One turning vector, and how many ticks it has turned
The counts run from 0 to 684.
[166 138 136 106 129 114 107 117 186 116 105 170 113 152  93  93 123 148
 127 141 101  69 132  90 115 140  88 164 170 124 140 120 130 166 171 138
 100 125 119 119 156 196 130 138 114 170 100 105 108 133 112 109 145 111
 122 130 120  95 126 117 118  92 128 171 140 134 161  95 132 107 114 158
 119 153 103 152 159  90 118 104  86  57 127 134 129] | 123
[146 137 129  91 144 115 109 131 144 133  92 169  89 133 102 122 127 157
 106 121  87 102 152  90  92 161 100 134 160 142 134 110 113 158 147 152
 120 116  95 132 134 202 104 163 129 148 114 123 137 146 107 148 155  95
 113 107 109  95 123 154 105  97 128 176 135 134 164  92  95 130  92 151
 102 144 104 142 155  84 141  96  96  65 104 141 169] | 217
[156 129 138  95 142 117 127 114 165 115 113 167 101 146  97  99 116 155
 122 140 106  73 144  95  88 156  77 140 158 126 135 126 146 174 152 145
  89 126 113 123 166 183 118 153 141 164  95 102 132 120 121 120 134 111
 113 135 126  95 131 124 122  99 131 183 137 129 164  86 135 103  87 154
 121 133  91 150 168  85 119 110  72  82 129 142 140] | 481
[144 158 153 101 124 121 108 145 167 116 103 140  97 142  94 100 141 159
 102 117  87  99 152 107  93 161 102 141 153 153 134 102 116 179 146 135
 112 115 107 121 142 202 115 162 134 167  96 115 124 127 108 127 131  98
 116 112 105 111 126 143 105  91 121 176 131 133 155  90  95  97  91 158
 118 135 106 140 162  91 150  96  76  80 111 164 156] | 81
[148 158 170 133 122 124 125 123 164 120 126 173 117 146  95  73 117 146
 116 135 110  82 137  91  91 140  83 145 130 129 114  98 136 176 154 125
  90 134 119 122 142 195 132 166 138 170  99 111 124 129 126 102 123 129
 131 114 111 114 136 132 103  84 128 165 128 128 149  87 119  88  86 166
 141 141 106 146 159  93 142 101  75  77 134 134 127] | 305
[159 136 153  90 127 103  99 115 159 126 115 165 124 117  80  96 111 172
 120 116 111  81 165  70  94 148  95 140 154 141 136 105 136 155 159 154
 108 139 140 129 146 195 129 160 120 165  96 108 115 136 131  86 146  89
 119 137 118 104 140 117 112 101 116 165 114 141 130  84 132  97 113 160
 116 136 115 137 170  68 145 109 110  82 120 138 161] | 633
[137 148 133 116 140 133 133 125 157 111 110 175 100 133  89  92 126 114
 114 139 104  90 148  97  97 151  80 159 146 116 123 118 133 159 136 157
  94 140 109 135 147 178 132 162 141 180 118 115 125 141 101 138 153 106
 124 126 103  90 129 135 106 100 134 166 149 133 144  70 129 117  81 146
 115 131  93 152 153  99 146 110  75  41 119 138 137] | 346
[153 127 137 101 147 119 114 131 138 108  93 171  85 122 101 108 108 143
 123 118 106 102 154  85  77 153  76 131 159 150 135 120 129 162 139 161
 105 126 101 130 154 185 103 153 140 146  94 126 138 139 111 115 151  75
 107 126 107 101 129 143  92  97 129 174 139 136 147 103 121 111  92 149
  95 144  96 148 160  79 139 107  86  87 114 139 178] | 595
[139 131 150  96 127 112 110 118 159 127 119 163 123 125  89  85 108 166
 123 106  98  84 154  72  80 156  94 132 155 140 138 102 120 163 150 160
 113 118 132 140 159 208 126 164 108 162 100 110 113 126 123  95 146  94
 118 132 122  92 148 128 110 104 125 163 105 140 125  98 129 104 130 152
 112 136 115 134 150  74 162 102 112  76 110 152 160] | 271
[140 140 164 119 134 102  98 120 144 135 103 173 112 116 101  98 111 167
 122 110 104  97 144  68  85 130  92 125 142 154 118  95 102 158 158 134
 123 116 118 137 141 215 107 175 120 145 105 119 110 144 112  94 144 104
 123  93 108  93 135 148 103  92 119 167 120 128 141 110 101 111 110 163
 109 157 115 136 142  89 162  80 113  84 100 131 159] | 54
[132 134 140  91 130 125 110 100 152 102 122 175 117 126  89  87 109 148
 117 137 109  74 161  89  86 145  80 134 143 125 129  98 134 163 151 173
  96 147 132 152 148 182 114 170 139 160 109 102 119 134 123 102 153 104
 150 125 116  95 141 124 106 110 128 161 129 139 129  86 124  95 101 148
 108 126 107 146 138  89 159 111  97  46 137 116 136] | 513
[143 129 145  96 132 116 119 109 181 104 126 161 114 154  95  84 119 155
 117 137 100  65 165 104  97 148  80 141 150 127 141 108 137 176 159 155
  94 135 120 157 165 193 112 161 132 164 107  96 123 127 116 130 139 127
 132 132 124 101 143 113 109 110 136 161 125 131 149  93 137 107  89 156
 117 118 101 151 155  98 144 118  81  46 142 144 123] | 142
[133 150 156 124 131 136 129 128 133 132 114 185 107 113  90  81 113 142
 112 114 104 103 153  84  87 150  85 137 131 130 113  88 112 147 140 151
 101 141 112 139 129 200 121 171 138 156 113 129 134 148 118 131 150 103
 123 104 102  98 142 148 100 100 130 168 127 132 135  97  97 128  83 148
 122 137 102 148 155  88 175 100 103  54 121 130 149] | 550
[138 124 156 111 133 110 104 106 155 108 114 181 113 126 101  85  99 158
 141 124 108  80 142  72  71 130  75 116 153 144 122 107 133 173 158 144
 100 123 129 133 160 202 112 166 125 157  89 108 110 126 116  71 135 101
 124 120 116  97 137 130 107  92 125 170 124 130 136 110 126  88 122 158
 115 153 108 137 138  85 144  88  98  94 122 137 146] | 274
[164 135 140 110 149 109 115 113 134 115 101 176  86 120 106 108 105 144
 121 127 109 100 157  78  78 141  76 133 161 145 129 133 145 161 142 149
 104 130  97 129 154 188 116 153 130 151  97 127 146 139 116 107 148  91
 112 128 113 100 125 143  84  94 127 173 137 127 152 104 127 118  85 156
  98 159  96 151 164  78 128 109  89  87 114 134 175] | 594
[130 148 143 111 139 136 115 120 165 117 114 160 101 158  79  99 129 153
 110 141  87  88 138 108  86 148  92 146 140 133 119  97 114 171 150 135
 107 118 113 126 134 191 114 181 140 172 111 107 115 126 116 123 139 120
 125  97 114 102 125 155 118  93 133 169 139 132 149  85  94  95  99 145
 121 131 100 143 139 106 167  88  71  54 120 135 112] | 681
[144 150 160 116 143 111 100 127 156 115 107 154  98 139  85 110 124 157
 118 125  96  97 144  82  75 134  95 126 139 163 115 108 123 169 147 127
 122 120 120 120 145 196 113 180 135 159 102 123 113 137 117  98 138 104
 116  97 111 104 123 155  98  81 121 170 132 128 140  87 105  95 107 166
 113 151 107 128 143  99 156  81  78 101  92 146 152] | 76
[137 145 155  98 138 130 123 119 150 125 126 175 103 155  91  96 108 170
 109 123  84  94 144 101  77 169  89 137 129 132 128  89 121 162 143 146
 104 110 118 120 143 184 111 173 153 154 100 107 135 135 121 120 149 110
 126 107 120 101 140 149 119 100 137 166 115 150 142  72  98  87  91 135
 121 138 115 127 150  95 149 101  73  70 114 139 128] | 316
[156 144 158  96 117 107 105 119 168 132 112 170 115 147  90  97 127 186
 110 132  97  75 143  94  95 150 102 139 145 136 129  87 122 169 165 132
  98 136 130 124 126 195 124 168 134 152  93  98 122 126 135 110 130 121
 130 111 115 108 132 135 121  97 111 172 121 132 158  85  93  89  94 156
 134 136 116 142 164  80 138  97  94  69 132 134 129] | 299
[154 149 138 115 133 109 110 126 165 118 101 158 101 128 105 102 135 121
 107 131  96  96 149  81  96 143  99 151 163 145 135 132 120 161 153 149
 129 118  97 142 149 215 132 156 106 167 117 127 120 146 104 127 148 105
 123 120 109  98 118 150  81  85 131 161 134 129 153 104 127 131 105 159
  96 159 109 147 147  86 133 102  98  43  97 141 168] | 227
[140 127 152  89 127  98 114 125 175 126 117 155 117 130 108  95 127 160
 115 110 108  74 158  86  98 153  94 130 155 141 143 118 131 177 155 143
 102 122 129 144 170 205 121 160 115 169  98 107 123 131 111 120 130 111
 115 136 118  96 146 114 111 109 124 167 109 126 151  89 140 109 102 175
 112 134 114 142 162  69 139 116 103  78 116 167 155] | 263
[147 144 128  99 164 123 113 100 150 109 111 166  97 142  77 107 111 138
 112 141 103  82 166  86  82 140  78 145 146 138 125 123 133 157 148 162
 110 140 106 145 157 179 110 174 140 165 118 116 123 140 112 129 163 104
 126 119 121  87 126 146 100 107 141 162 138 134 138  80 139 120  93 144
  97 143  92 149 141 109 149 104  75  57 111 123 138] | 355
[144 134 153 106 129  96 110 120 136 135 108 178 108 119 112 109 118 163
 112 118 119  93 150  70  84 133  99 106 143 148 114 105 130 173 157 134
 106 138 126 141 132 204 117 185 134 140 100 114 129 142 120 106 130 112
 137 104 104  97 128 147 110  92 113 179 128 113 159  96 104 106  87 175
 120 152 111 141 153  71 147  97 108  87 114 131 164] | 56
[138 155 165 124 127 106 112 115 165 126 113 170 114 146 111  89 125 135
 106 136 105  88 150  92 106 130 101 141 134 137 116  96 116 162 163 131
 111 144 115 147 140 207 107 174 144 159 124 111 115 154 105 134 143 135
 151 100 104  94 129 130  98  94 133 158 129 125 155  89 112 107  76 168
 118 149 121 145 139 105 145  98  92  44 117 130 127] | 182
[161 153 162 112 131  97 103 130 158 131 104 163 100 145 109 110 125 163
 109 129 106  94 144  84  93 140 101 130 144 152 121 110 136 175 161 121
 111 129 115 112 132 196 120 169 142 152  96 117 127 141 120 109 132 116
 122 105 113 111 120 143 108  75 113 174 128 124 166  78 106  94  83 179
 122 157 115 130 160  83 125  95  78  96 104 140 153] | 78
[146 149 164 116 122 114 117 112 165 118 117 178 120 127  92  70 122 159
 117 134 111  73 154  89 112 134  77 148 142 124 121  91 120 157 161 140
  89 156 115 155 132 194 129 159 134 158 106 110 122 134 128 126 138 126
 139 117 106 110 140 113 104 104 128 164 132 126 150 103 115 113  70 157
 129 131 102 159 166  90 148 110 101  48 150 121 128] | 526
[146 133 152  87 138 111 108 108 168 132 112 178 119 143  87  99 118 174
 118 121 106  67 160  90 105 142  93 137 134 130 130  92 120 152 161 147
  92 143 140 141 145 193 102 178 144 153 111 102 115 144 118 128 156 119
 136 115 115  89 145 112 131 116 128 169 117 138 145  75 123 115  84 160
 119 124 113 143 158  92 148 104  97  53 127 128 125] | 520
[150 137 160 120 127  95 103 122 161 124 102 166 119 112 103  91 136 152
 123 125 125  84 157  77 110 118  92 134 148 144 118 110 119 169 164 132
 105 152 121 154 139 218 127 161 121 154 110 121 108 138 118 113 130 122
 127 106  99 104 129 124  99 100 113 168 133 106 148 113 121 124  81 181
 120 142 100 157 163  81 153 100 112  63 126 133 155] | 404
[155 160 160 128 107 123 119 128 168 134 121 187 115 140 103  71 116 148
 114 129  92  93 123  87 100 150  96 156 140 118 121  85 118 165 160 138
 105 124 127 116 133 201 134 152 127 159 102 103 120 139 114  98 138 116
 132 111 107 104 138 132 112  81 121 158 126 140 151  90  98  85 107 151
 135 151 121 137 156  84 137  97  94  52 129 125 134] | 669
[146 136 132 112 143 121 116 125 129 117  92 181  83 127 109 106 116 141
 116 133  99 108 144  87  82 142  83 130 154 141 119 119 126 163 143 146
 110 128  93 134 136 192 109 158 141 143 103 124 139 141 113 124 143  94
 122 104 103 100 124 159  93  90 130 179 150 123 166 109  99 116  83 148
 105 156  95 151 152  89 134  98  89  74 121 121 167] | 215
[156 142 146 118 141 128 109 106 168 103 112 176 109 141  77  81 103 138
 133 138 102  77 140  84  92 136  69 155 153 128 130 111 138 158 158 155
  98 129 121 118 168 182 114 148 132 170  99 107 106 137 114  87 154  85
 121 132 116  98 137 118 104  91 133 163 132 147 130  91 141  95 120 146
 110 144  98 143 151 102 141 103  80  73 126 122 130] | 130
[146 129 154  99 142  97 103 107 135 121 108 175 108 111  99 100 113 172
 122 121 120  88 173  70  89 132  78 118 148 149 123 102 130 152 153 151
  97 157 121 165 139 196 109 175 141 147 106 117 129 137 126 110 144 107
 127 120 111  99 141 131 100 116 125 172 124 121 143 107 123 119  78 160
 106 138  99 150 156  81 157 106 110  78 131 126 166] | 34
[139 130 136 103 144 114 106 116 155 109 110 164 105 115  96 101 112 136
 130 120 101  93 155  67  77 143  82 127 162 149 131 126 129 170 143 163
 117 116 120 137 164 199 116 165 114 169 101 120 112 132 106  91 147  87
 115 129 118  91 130 139  95 100 125 167 134 132 129  97 143 108 127 154
  94 141  94 144 141  82 160  95  99  79 103 148 165] | 613
[156 153 137 116 153 111 103 113 148 107 101 159  86 133 102 113 120 131
 109 140 100 101 160  86  78 130  88 134 148 156 128 118 129 165 151 146
 124 132  93 144 136 195 111 171 135 157 113 126 127 145 107 121 149 109
 131 104 114 105 116 165  79  84 130 165 141 122 155  96 114 107  92 153
  96 157  99 142 134 107 145  96  80  64 112 125 155] | 576
[159 146 144 117 135 115 112 121 183 102 104 151 103 153  95 101 129 136
 114 153 101  81 133  98  94 135  87 153 162 141 128 129 131 191 159 126
 111 117 102 118 153 190 134 154 122 176  97 110 114 117 110 112 128 116
 119 120 116 105 117 147 102  82 125 173 149 125 162  95 122  98 105 161
 120 150  94 142 152 100 130  93  67  72 121 146 137] | 463
